Here is a table of points, one per row:
tensor([-0.14, -0.80, -2.06,  0.96, -0.40, -0.42,  1.37, -0.55,  0.44,  2.28,  1.27,  0.01,  0.73,  0.20, -0.34, -1.94,  1.59, -0.66,  1.06,  1.04, -0.31,  0.18,  0.14,  0.04])
tensor([-0.60,  0.87, -1.77,  1.21, -2.25, -0.57,  0.92, -1.15, -1.31, -0.93,  0.14, -0.53, -1.83,  0.38,  3.30,  1.61,  0.56,  1.38,  0.23,  1.61,  1.11,  0.00, -0.46,  1.43])
tensor([-0.12, -0.94, -1.09, -0.58,  0.09, -0.25,  1.04,  0.53,  0.99,  1.47,  0.02, -0.33,  0.76,  1.28,  0.99,  0.11,  1.78, -1.26, -0.22,  0.19, -1.16,  0.76,  1.26, -0.24])
tensor([ 1.19, -0.69, -0.72, -0.59,  1.21,  1.24, -0.98,  0.08, -0.12,  0.23,  0.78, -0.89, -0.34, -0.23,  0.60, -0.10, -1.20,  1.29,  1.10, -0.51,  0.49,  0.37,  1.20, -0.12])
tensor([-0.82, -0.18,  0.64,  1.74, -0.39,  0.82,  0.40, -0.47,  2.23, -1.24, -1.99,  0.69,  0.01, -2.69, -0.70,  1.27,  0.08, -0.95,  1.55,  2.40, -0.40,  1.09,  2.38,  0.34])
tensor([-0.32,  0.03,  0.12,  0.13, -0.15, -0.14, -1.11,  0.22,  0.24, -1.83,  0.87, -0.23, -1.31,  0.71,  0.72, -1.67, -0.28, -1.29, -0.32, -0.92, -0.06,  1.35,  0.44,  0.93])
tensor([-0.22, -0.55, -1.97, -0.30, -1.65, -2.29, -2.24,  0.94,  0.68, -0.25, -2.72,  1.36, -0.59,  1.33, -1.77, -0.49,  0.73,  0.58, -1.57,  0.32,  1.62,  1.08,  0.16,  0.56])
tensor([-0.20,  0.41,  0.29,  0.02, -0.28,  0.13,  1.23,  0.30,  0.08, -0.28,  0.06, -0.07, -0.08,  0.97, -0.85, -1.09, -0.65,  0.44,  0.65,  1.01, -0.19, -1.10, -0.09, -0.13])
tensor([ 0.03, -1.02, -1.36, -0.29,  0.26, -0.11,  1.46,  0.19,  0.86,  1.47,  0.09, -1.08,  0.72,  0.92,  0.69,  0.18,  1.70, -1.01, -0.62,  0.35, -1.19,  0.79,  1.09, -0.05])
tensor([ 0.32,  0.77,  1.49,  2.28, -1.45,  0.40, -0.51,  2.15, -1.13,  0.83,  0.31, -3.34,  2.40, -0.45, -0.73,  0.99,  0.64,  0.70, -1.71, -0.77,  1.43,  0.40,  0.38,  0.18])
tensor([ 0.75, -1.33,  0.54,  0.89,  1.32, -0.84,  0.63, -0.46, -0.48,  0.10, -0.86, -0.81, -1.16, -0.38, -0.23,  0.10,  0.01, -0.36,  0.18, -0.18, -0.48,  0.76, -1.88, -1.15])
tensor([-0.27,  0.76,  0.08,  0.37,  0.36,  0.39,  0.96,  0.40, -0.25,  0.15, -0.25, -0.24, -0.30,  0.95, -1.26, -0.59, -0.64,  0.26,  0.67,  1.29,  0.51, -0.79, -0.06,  0.03])
tensor([-2.76, -0.32,  0.32,  0.69,  0.43,  0.45, -0.94, -0.56,  0.61, -0.31,  1.03, -0.02,  0.63,  0.58,  0.08,  1.34,  0.47,  0.90,  0.44, -0.78, -0.89,  0.59, -0.71,  0.60])
tensor([ 0.78, -1.13,  0.68,  0.79,  1.18, -0.65,  0.44, -0.07, -0.50,  0.22, -1.09, -0.36, -1.14, -0.05, -0.33,  0.06,  0.32, -0.40,  0.59, -0.52, -0.08,  0.84, -1.87, -1.16])
tensor([-0.68,  1.04, -1.00,  2.13,  1.74,  0.21, -0.26, -0.71,  0.07,  0.19, -0.84,  1.53,  2.00, -0.06,  0.13, -1.09, -1.15,  1.68, -0.73, -1.75, -1.24,  0.71, -0.19, -0.07])
tensor([ 1.08, -0.26, -0.92, -1.17,  0.25, -1.53,  0.34, -1.04,  1.41, -1.67,  1.97, -0.74,  0.95, -0.17, -1.21,  0.92, -0.28,  0.64,  0.78, -0.66,  1.50,  0.75, -0.15, -0.34])
tensor([-2.75, -1.81, -0.07, -0.87,  0.04,  0.51,  0.38, -0.50, -2.03,  1.22,  0.88,  1.90,  0.82, -0.59, -2.16,  0.47, -1.08,  1.07, -1.27, -0.07, -0.10,  0.47, -0.01,  0.92])
tensor([-0.50,  0.60,  0.03,  0.24, -0.07,  0.19,  0.99,  0.27, -0.13, -0.11, -0.20, -0.26, -0.37,  0.96, -0.92, -0.82, -0.88,  0.26,  0.67,  1.10,  0.02, -0.89, -0.29, -0.23])
tensor([ 0.31,  0.94,  0.91,  0.09, -1.48,  0.39, -1.16, -2.09, -1.14,  0.82, -0.67, -0.27,  0.35, -0.24,  0.12, -0.04,  0.03, -0.85, -0.39, -0.55, -1.11, -1.09,  0.42, -1.01])
tensor([ 0.23,  1.00,  0.91,  0.12, -1.51,  0.37, -1.22, -2.01, -1.30,  0.92, -0.77, -0.24,  0.32, -0.19,  0.01,  0.17, -0.02, -0.92, -0.45, -0.43, -0.85, -0.89,  0.65, -1.08])
tensor([ 1.97,  0.13,  0.40,  0.58,  0.63,  1.27, -2.59,  0.04, -0.26,  1.75,  0.12,  0.28, -0.30,  0.23,  0.95,  0.43, -1.10,  1.18,  0.27,  0.95, -1.24, -0.15,  0.75, -0.38])
tensor([ 1.78, -1.37, -0.16,  0.07,  0.25,  0.92,  0.65,  0.27, -2.80, -1.86, -0.76,  1.49,  0.82,  0.35, -0.55,  1.66,  1.98, -0.77,  0.52,  0.60, -0.44,  0.78, -0.85,  0.64])
tensor([ 1.71,  0.62, -0.02, -0.12, -0.83, -1.46, -1.13, -1.01,  1.03, -0.19,  1.65,  0.66,  0.69,  0.37, -0.64,  1.43, -0.04,  0.56,  0.09,  0.55, -0.60,  0.11, -0.75, -0.71])
tensor([-0.03,  0.06,  1.62, -1.12,  0.79, -1.21,  0.21, -0.55, -0.48,  1.04, -0.75,  0.92,  2.32, -0.09,  3.87, -0.64, -1.48, -0.14, -0.03,  1.64,  2.29,  1.00, -0.68,  0.40])
tensor([-0.16,  1.01, -0.97, -2.21, -0.67, -2.38, -0.24,  1.48, -0.31, -0.07, -1.46, -1.05, -0.17, -3.15, -0.13, -0.41, -0.05,  2.25,  1.09, -0.81, -2.04,  0.61, -0.18,  1.30])
tensor([-0.32,  0.00, -0.05,  0.31,  0.38,  0.08, -1.43,  0.48,  0.18, -1.77,  0.72, -0.37, -1.41,  0.64,  0.47, -1.34, -0.25, -1.43, -0.39, -0.59,  0.31,  1.27,  0.74,  0.90])
tensor([ 0.10,  1.85, -0.85, -0.76, -0.90,  1.28,  0.24,  0.74,  0.79,  1.59,  0.57,  0.92, -2.00, -0.39,  0.58,  1.60, -1.40, -1.29, -0.79, -0.54, -0.38,  1.16, -0.32, -0.84])
tensor([-0.46,  0.40, -0.20,  0.44,  0.25,  0.25,  0.98,  0.11,  0.04, -0.43, -0.26, -0.58, -0.14,  0.77, -0.93, -0.72, -0.94,  0.27,  0.62,  1.31,  0.25, -1.17, -0.22, -0.30])
tensor([ 0.56,  1.54,  0.11,  1.32,  0.94,  0.22, -0.76,  0.31, -0.08, -2.10, -0.06,  1.32,  0.68, -0.58,  1.00, -2.11,  2.23,  0.15, -1.81,  0.13, -0.94, -0.91, -0.53, -0.20])
tensor([ 0.02,  0.53,  1.26, -1.65,  0.24,  0.38,  1.22,  1.24,  0.35, -0.88, -1.25, -0.54, -0.02,  1.98,  0.34,  0.80, -0.25, -0.02, -0.46, -0.07, -1.09, -0.37,  0.51,  0.03])
tensor([ 0.62, -2.34, -1.47, -0.74, -0.32,  0.98, -0.29, -0.17,  1.60, -0.29, -1.07, -1.13,  0.27, -1.41,  0.82,  0.41, -1.80, -1.26, -3.00,  0.08,  0.23, -2.32, -1.66,  0.66])
tensor([-0.57,  0.27, -0.04,  0.47, -0.58,  0.22,  0.85,  0.62,  0.16, -0.39, -0.04, -0.06, -0.29,  1.26, -0.55, -1.16, -0.98,  0.28,  0.94,  0.60, -0.29, -1.08, -0.29, -0.34])
tensor([-0.38, -0.06, -0.03, -1.21, -0.62,  0.39, -0.16, -1.65, -0.83, -0.45, -0.64, -1.00,  0.62, -0.32, -0.22, -0.71,  0.26, -0.73,  0.85, -1.83,  1.25, -0.71,  1.34, -0.79])
tensor([ 0.60, -1.10,  0.52,  0.75,  1.10, -0.69,  0.27, -0.02, -0.53,  0.42, -1.06, -0.09, -1.30,  0.10, -0.23,  0.05,  0.17, -0.54,  0.63, -0.58, -0.03,  0.98, -1.83, -1.37])
tensor([-1.30, -1.40,  0.70, -1.84, -0.63,  1.59, -1.49,  1.85, -1.18, -0.38,  1.97,  0.08, -0.39, -1.72, -0.04, -1.80,  1.25,  0.62, -0.38,  2.12, -0.12,  0.31, -0.92, -1.85])
tensor([ 1.53, -0.34,  1.33,  0.20, -2.31,  2.07,  0.23,  0.54,  2.10,  1.09, -0.21,  1.21,  0.19, -0.80, -0.16, -0.81, -0.08, -0.48,  1.01, -1.04,  0.60,  0.02, -1.82,  3.23])
Along one direction, these points spread out more than along any other. How far along it is each point below, from 0 to 99? 50 is the average, and the first point above lies past it. One standard deviation of the points above along it is 16.
tensor([-0.39,  0.68,  0.25,  0.11, -0.13,  0.10,  1.15,  0.40, -0.27, -0.01,  0.06, -0.04, -0.34,  1.04, -0.98, -0.77, -0.91,  0.27,  0.56,  1.07,  0.16, -0.77, -0.21, -0.11]) 62
tensor([-0.14,  0.49,  1.32, -1.58,  0.20,  0.39,  1.28,  1.01,  0.48, -0.90, -1.09, -0.73, -0.01,  1.86,  0.26,  0.86, -0.48, -0.11, -0.66,  0.18, -0.87, -0.10,  0.51, -0.24]) 55
tensor([-0.79,  0.97, -0.83,  0.67,  0.90, -2.09, -0.72,  2.04, -1.34,  0.60,  0.96,  0.11,  1.14, -1.09, -0.08,  0.98, -0.54, -3.49,  1.89,  0.21, -0.19, -1.71, -0.53,  1.10]) 53
tensor([ 0.37,  1.46,  1.01, -0.45,  1.52, -0.62,  0.24, -1.75, -0.12,  0.00,  0.96, -0.82, -1.59, -0.81, -1.08, -1.60,  0.32, -0.72, -2.17,  0.78,  0.22,  1.69,  0.73,  1.94]) 51
tensor([-0.68,  0.12, -0.14, -1.09, -0.86,  0.64, -0.21, -1.62, -0.81, -0.48, -0.58, -1.10,  0.42, -0.10, -0.17, -0.56,  0.22, -0.89,  1.06, -2.15,  1.44, -0.24,  0.95, -0.92]) 40
tensor([ 0.10,  2.43, -1.79, -0.71,  0.95,  1.78,  1.63,  1.16,  0.81, -0.15, -0.28,  1.48,  0.23, -1.71,  0.47,  0.70,  0.88,  0.12, -1.13, -0.73,  1.35, -0.01, -0.64, -1.91]) 48
tensor([ 1.33, -0.51, -0.49, -0.79,  1.11,  1.33, -0.93,  0.21, -0.15,  0.40,  0.75, -0.62, -0.28,  0.01,  0.62, -0.27, -0.87,  1.38,  1.34, -0.81,  0.60,  0.40,  0.99,  0.15]) 41
tensor([ 1.68,  0.59,  0.03, -0.13, -0.71, -1.63, -1.39, -0.73,  1.17, -0.16,  1.53,  0.89,  0.82,  0.37, -0.66,  1.34, -0.21,  0.42,  0.00,  0.62, -0.43,  0.01, -0.37, -0.94]) 43
tensor([-2.75, -0.50,  0.57,  0.51,  0.47,  0.41, -0.98, -0.76,  0.84, -0.57,  0.91,  0.04,  0.93,  0.45,  0.10,  1.23,  0.43,  0.87,  0.43, -0.53, -0.95,  0.51, -0.62,  0.47]) 49
tensor([-1.32,  0.01,  1.82, -0.08,  1.57, -0.68, -0.90, -0.34,  1.48,  1.59,  0.40, -0.12, -1.77,  0.21,  0.16,  1.05,  2.67,  1.34, -0.17, -0.55,  1.42, -2.72, -0.42,  0.11]) 48
tensor([ 1.03, -0.82, -0.73, -0.26,  0.91,  0.09,  0.04, -0.76, -1.06, -0.49,  0.40,  1.00, -0.47,  0.62, -0.12,  0.72, -0.04,  0.38, -0.59, -1.11,  0.57, -1.49,  2.11,  2.22]) 47
tensor([ 0.41, -2.06,  1.97,  1.63, -0.72, -1.91,  2.30,  1.24, -0.07, -0.14,  0.60,  1.72, -1.19, -1.21,  0.76,  0.12, -0.48,  0.53, -0.44, -1.60,  0.34, -0.44,  1.78, -1.59]) 56
